In the data rows, the value 128 means zero.
Here are some points, one per row:
194,182,160,161,134,133,088,128,145,089,097,143,118,094,083,093,092,124,120,118,094,150,084,155,117,112,115,150,135,198,118,156,166,179,147,166,113,159,175,152,197,138,093,140,107,112,083,093,081,159,112,070,137,141,084,095,095,102,142,111,086,113,100,111
168,174,151,166,132,152,131,109,127,140,158,145,123,137,167,121,132,132,111,125,160,136,171,150,132,128,140,119,099,123,166,166,141,094,156,106,096,135,130,124,158,158,173,212,188,208,141,171,185,147,163,151,188,168,107,146,108,158,144,093,135,102,074,067
124,113,178,099,089,107,091,130,068,164,106,102,141,170,143,111,095,147,130,146,132,131,146,184,195,142,164,152,152,106,084,072,095,048,099,088,088,139,117,146,143,162,138,125,104,148,138,120,124,095,141,098,108,094,078,093,082,100,072,107,083,096,139,127
054,135,137,217,212,166,186,173,149,127,106,070,082,080,066,073,065,093,097,092,099,102,140,147,149,140,186,142,158,146,114,145,133,142,121,110,125,129,163,127,155,134,129,130,149,110,131,114,113,089,077,145,148,114,102,130,139,120,105,114,115,130,091,082
137,117,128,067,100,103,117,081,106,112,126,102,065,070,129,102,087,131,118,105,120,160,115,157,165,168,169,126,166,167,178,135,150,130,116,112,124,119,081,051,097,079,129,084,044,098,128,147,115,102,132,127,124,123,199,137,127,163,127,087,108,112,092,063
125,180,153,171,158,219,128,195,153,169,120,127,118,106,081,096,119,152,133,122,095,101,160,115,109,114,077,088,117,123,173,130,080,071,131,125,118,113,065,141,085,091,111,114,102,156,092,110,123,127,130,098,077,134,166,114,123,105,130,096,138,138,166,177
121,107,115,111,115,079,106,183,084,092,139,116,107,114,121,102,142,164,139,178,127,175,135,103,104,128,155,140,175,072,138,132,112,108,131,104,131,161,133,184,135,075,120,116,135,153,207,185,108,148,158,129,153,186,110,162,187,152,168,159,140,140,156,117
087,135,122,088,108,110,140,094,075,139,173,125,087,114,084,079,128,135,092,107,129,076,117,105,106,122,153,157,110,143,162,139,142,202,142,172,193,208,119,176,167,157,134,159,148,133,168,094,209,163,157,137,170,129,163,118,144,116,107,106,097,102,119,126
121,104,130,103,141,114,056,105,161,094,118,105,155,127,112,167,147,055,106,117,087,111,154,186,118,153,081,139,145,164,137,069,155,119,176,168,197,124,152,208,140,092,159,139,134,136,136,165,174,140,149,164,130,116,151,130,128,137,120,123,163,099,110,097
146,157,127,099,138,107,073,141,149,153,117,095,128,163,159,125,183,138,144,124,099,138,135,086,147,163,184,190,172,116,148,148,079,148,121,146,186,084,090,101,112,117,070,156,174,157,103,109,084,135,089,120,096,129,132,127,102,113,089,117,151,130,119,074
139,084,105,113,102,096,097,108,137,121,119,101,111,093,090,096,126,080,149,129,208,169,182,152,177,152,137,129,163,168,123,139,141,133,152,129,054,139,129,100,058,135,088,136,140,107,141,119,155,115,082,121,129,134,114,111,133,122,135,154,166,154,193,167
118,110,096,116,175,118,105,119,141,148,129,113,144,149,129,159,139,180,163,125,101,122,117,090,111,103,105,106,084,167,085,131,115,113,109,130,107,091,134,093,122,123,121,107,200,170,194,181,172,176,189,095,150,116,114,063,128,106,086,125,065,121,093,091
119,096,135,076,145,124,120,150,160,076,102,127,078,074,120,117,118,089,088,104,153,136,070,097,114,128,068,135,106,099,139,088,127,132,111,124,140,141,144,159,156,222,200,173,159,203,180,171,125,132,116,123,057,104,093,130,098,089,070,089,112,116,111,150
207,168,146,169,123,134,157,156,176,132,125,146,138,147,127,126,139,129,126,115,085,124,144,137,127,128,136,127,169,126,116,105,144,155,085,085,135,110,121,101,181,153,216,166,160,097,180,170,196,172,132,155,167,149,164,114,129,163,142,167,146,161,189,224
169,191,167,152,187,183,246,168,205,192,206,196,181,142,179,192,105,131,152,182,133,124,069,120,132,150,147,101,111,073,121,093,101,109,122,140,111,125,144,130,120,084,097,134,074,129,137,127,134,108,108,114,136,149,131,110,148,103,091,087,130,114,149,102
111,179,113,156,120,109,123,154,102,147,118,144,158,188,158,153,152,105,178,065,147,092,105,132,122,142,106,136,143,158,178,132,164,179,150,161,145,147,163,145,061,143,179,131,097,088,164,113,102,119,112,111,126,139,102,118,109,111,140,109,119,093,082,134
094,117,151,100,153,164,089,120,142,136,090,160,148,144,154,163,132,156,128,096,152,092,118,120,115,110,144,173,144,124,104,101,097,133,125,128,058,116,108,128,134,139,132,128,113,167,148,103,132,186,156,171,132,178,187,170,221,177,209,189,173,146,134,136
142,079,083,110,142,095,133,103,132,136,085,108,085,136,130,152,155,154,175,136,113,146,155,103,124,149,100,082,098,114,113,109,127,099,165,160,183,194,166,142,174,172,160,127,116,136,075,073,114,089,108,093,122,183,141,179,185,188,127,174,148,153,134,147
077,111,135,123,092,096,124,109,104,074,110,113,137,132,153,179,163,174,160,233,138,088,124,140,143,061,154,107,165,132,181,161,195,165,162,134,111,143,120,069,149,125,113,132,081,107,082,141,141,103,108,123,111,101,078,111,134,089,088,125,143,125,112,144
130,110,103,138,150,173,159,156,155,157,093,142,115,129,147,100,130,102,108,147,148,117,165,093,112,121,090,169,143,147,121,082,185,108,119,135,159,062,049,113,096,098,128,077,099,131,104,081,122,165,134,086,096,099,086,100,085,179,116,199,134,077,149,092
164,126,179,177,154,136,175,060,077,088,108,089,090,112,105,099,144,079,143,064,087,105,055,101,102,105,119,057,113,082,106,079,104,096,117,114,101,132,097,075,109,093,084,139,124,128,111,161,131,154,157,174,136,115,108,154,113,097,165,148,156,120,134,180
132,130,100,129,074,130,161,111,106,092,120,109,161,107,105,113,103,082,162,190,140,120,150,148,194,178,125,133,169,147,165,176,102,125,108,137,157,120,160,158,115,162,146,160,152,182,135,151,138,175,167,159,126,121,169,178,171,138,142,186,084,119,109,103
209,229,203,169,157,086,110,123,081,099,125,112,104,111,100,133,109,089,067,140,126,089,104,097,089,105,085,152,066,131,092,133,103,105,088,094,119,073,104,100,073,113,106,077,110,098,121,092,120,077,136,123,139,124,131,172,180,156,122,171,168,209,150,151
102,098,110,172,091,104,129,085,084,156,065,179,088,141,113,141,114,105,109,135,105,151,126,084,058,120,134,147,159,119,090,220,123,148,175,185,162,116,155,127,153,142,151,143,140,156,148,141,136,103,140,165,120,123,150,108,121,088,086,099,115,117,147,106
088,107,147,108,134,147,143,111,129,145,128,153,135,147,124,139,122,158,125,118,140,177,115,193,171,202,192,185,112,149,195,189,185,174,150,161,163,131,174,139,144,148,116,107,143,140,124,160,130,109,153,099,141,103,121,116,139,153,179,157,203,202,191,211
118,071,067,064,117,137,149,159,163,135,174,157,130,142,096,149,113,071,090,123,088,135,161,118,135,129,138,162,107,085,098,122,074,114,116,109,094,103,106,079,107,100,111,125,097,059,095,112,094,097,155,079,097,142,097,103,145,104,155,117,127,075,052,149
096,088,148,111,089,161,128,104,149,069,144,122,154,157,175,153,188,162,114,120,149,133,140,153,082,169,089,127,129,127,128,145,073,140,108,063,105,104,137,108,099,083,107,092,092,096,124,065,134,104,101,107,155,100,105,130,082,146,104,114,077,128,143,137
079,161,070,113,108,124,085,078,094,086,069,091,092,103,116,130,113,159,169,166,186,175,154,174,131,100,104,091,036,051,073,068,088,142,076,130,130,078,139,125,129,128,109,137,126,093,120,142,133,144,127,150,176,140,175,104,113,147,153,100,149,122,134,145
232,128,203,130,136,179,147,159,148,143,124,105,162,138,127,107,124,143,097,095,143,125,133,096,123,086,127,093,109,063,130,154,166,176,174,143,142,185,183,154,106,166,111,069,142,083,109,146,121,111,121,143,109,104,140,110,120,132,128,120,092,082,104,100
113,111,177,177,129,122,178,181,150,179,176,190,169,161,130,174,232,199,184,180,194,207,163,173,140,137,135,125,105,169,077,112,126,123,090,103,124,136,103,100,113,158,126,115,135,091,115,121,125,127,119,149,111,106,136,167,106,083,131,113,146,139,084,083
083,112,105,115,075,101,118,109,124,157,182,160,167,134,138,101,107,111,107,091,087,076,078,092,079,063,101,047,089,094,101,118,096,112,097,110,124,142,152,146,163,142,154,165,147,125,122,114,089,075,046,070,088,046,112,095,125,150,182,164,164,180,149,085
142,136,055,142,127,079,108,076,103,108,118,177,154,125,136,149,134,162,156,112,151,136,145,143,142,175,162,145,127,123,163,124,156,100,098,091,090,095,088,165,125,076,122,084,148,109,082,086,101,120,064,134,092,112,102,091,130,079,114,088,075,110,109,137
063,067,084,117,099,095,106,169,165,174,161,166,160,164,149,094,100,103,099,089,085,105,062,107,123,078,086,092,114,131,120,132,166,113,109,105,102,114,113,106,107,138,067,100,116,131,087,152,135,149,150,202,203,192,167,196,141,165,119,131,113,148,150,148
126,116,080,080,073,136,152,136,100,108,130,061,161,069,130,147,087,153,087,135,111,094,116,089,133,118,154,126,120,178,114,130,139,105,172,141,130,153,140,160,131,118,166,143,155,109,133,123,116,165,154,143,123,179,131,164,081,098,155,103,168,161,163,137
149,149,115,141,199,161,125,139,135,139,220,133,132,158,206,146,142,134,154,154,169,164,169,139,160,098,118,136,167,167,127,143,127,141,161,169,162,158,126,148,165,115,115,138,130,133,122,127,067,098,137,152,107,087,134,135,109,148,137,140,092,148,152,184
There is one direction along which these points spread out most. Take the direction at right angles to it along which they spread out most. Go by this last direction. Where along it does each point below lie, from 0 to 99? The average is 50, and the first point in the table lies past the average. One standard deviation of the points above along it is 16.
102,098,110,172,091,104,129,085,084,156,065,179,088,141,113,141,114,105,109,135,105,151,126,084,058,120,134,147,159,119,090,220,123,148,175,185,162,116,155,127,153,142,151,143,140,156,148,141,136,103,140,165,120,123,150,108,121,088,086,099,115,117,147,106 58
113,111,177,177,129,122,178,181,150,179,176,190,169,161,130,174,232,199,184,180,194,207,163,173,140,137,135,125,105,169,077,112,126,123,090,103,124,136,103,100,113,158,126,115,135,091,115,121,125,127,119,149,111,106,136,167,106,083,131,113,146,139,084,083 71
164,126,179,177,154,136,175,060,077,088,108,089,090,112,105,099,144,079,143,064,087,105,055,101,102,105,119,057,113,082,106,079,104,096,117,114,101,132,097,075,109,093,084,139,124,128,111,161,131,154,157,174,136,115,108,154,113,097,165,148,156,120,134,180 13
194,182,160,161,134,133,088,128,145,089,097,143,118,094,083,093,092,124,120,118,094,150,084,155,117,112,115,150,135,198,118,156,166,179,147,166,113,159,175,152,197,138,093,140,107,112,083,093,081,159,112,070,137,141,084,095,095,102,142,111,086,113,100,111 62
077,111,135,123,092,096,124,109,104,074,110,113,137,132,153,179,163,174,160,233,138,088,124,140,143,061,154,107,165,132,181,161,195,165,162,134,111,143,120,069,149,125,113,132,081,107,082,141,141,103,108,123,111,101,078,111,134,089,088,125,143,125,112,144 75
121,104,130,103,141,114,056,105,161,094,118,105,155,127,112,167,147,055,106,117,087,111,154,186,118,153,081,139,145,164,137,069,155,119,176,168,197,124,152,208,140,092,159,139,134,136,136,165,174,140,149,164,130,116,151,130,128,137,120,123,163,099,110,097 55
142,079,083,110,142,095,133,103,132,136,085,108,085,136,130,152,155,154,175,136,113,146,155,103,124,149,100,082,098,114,113,109,127,099,165,160,183,194,166,142,174,172,160,127,116,136,075,073,114,089,108,093,122,183,141,179,185,188,127,174,148,153,134,147 46
168,174,151,166,132,152,131,109,127,140,158,145,123,137,167,121,132,132,111,125,160,136,171,150,132,128,140,119,099,123,166,166,141,094,156,106,096,135,130,124,158,158,173,212,188,208,141,171,185,147,163,151,188,168,107,146,108,158,144,093,135,102,074,067 53
232,128,203,130,136,179,147,159,148,143,124,105,162,138,127,107,124,143,097,095,143,125,133,096,123,086,127,093,109,063,130,154,166,176,174,143,142,185,183,154,106,166,111,069,142,083,109,146,121,111,121,143,109,104,140,110,120,132,128,120,092,082,104,100 51
209,229,203,169,157,086,110,123,081,099,125,112,104,111,100,133,109,089,067,140,126,089,104,097,089,105,085,152,066,131,092,133,103,105,088,094,119,073,104,100,073,113,106,077,110,098,121,092,120,077,136,123,139,124,131,172,180,156,122,171,168,209,150,151 11
054,135,137,217,212,166,186,173,149,127,106,070,082,080,066,073,065,093,097,092,099,102,140,147,149,140,186,142,158,146,114,145,133,142,121,110,125,129,163,127,155,134,129,130,149,110,131,114,113,089,077,145,148,114,102,130,139,120,105,114,115,130,091,082 51
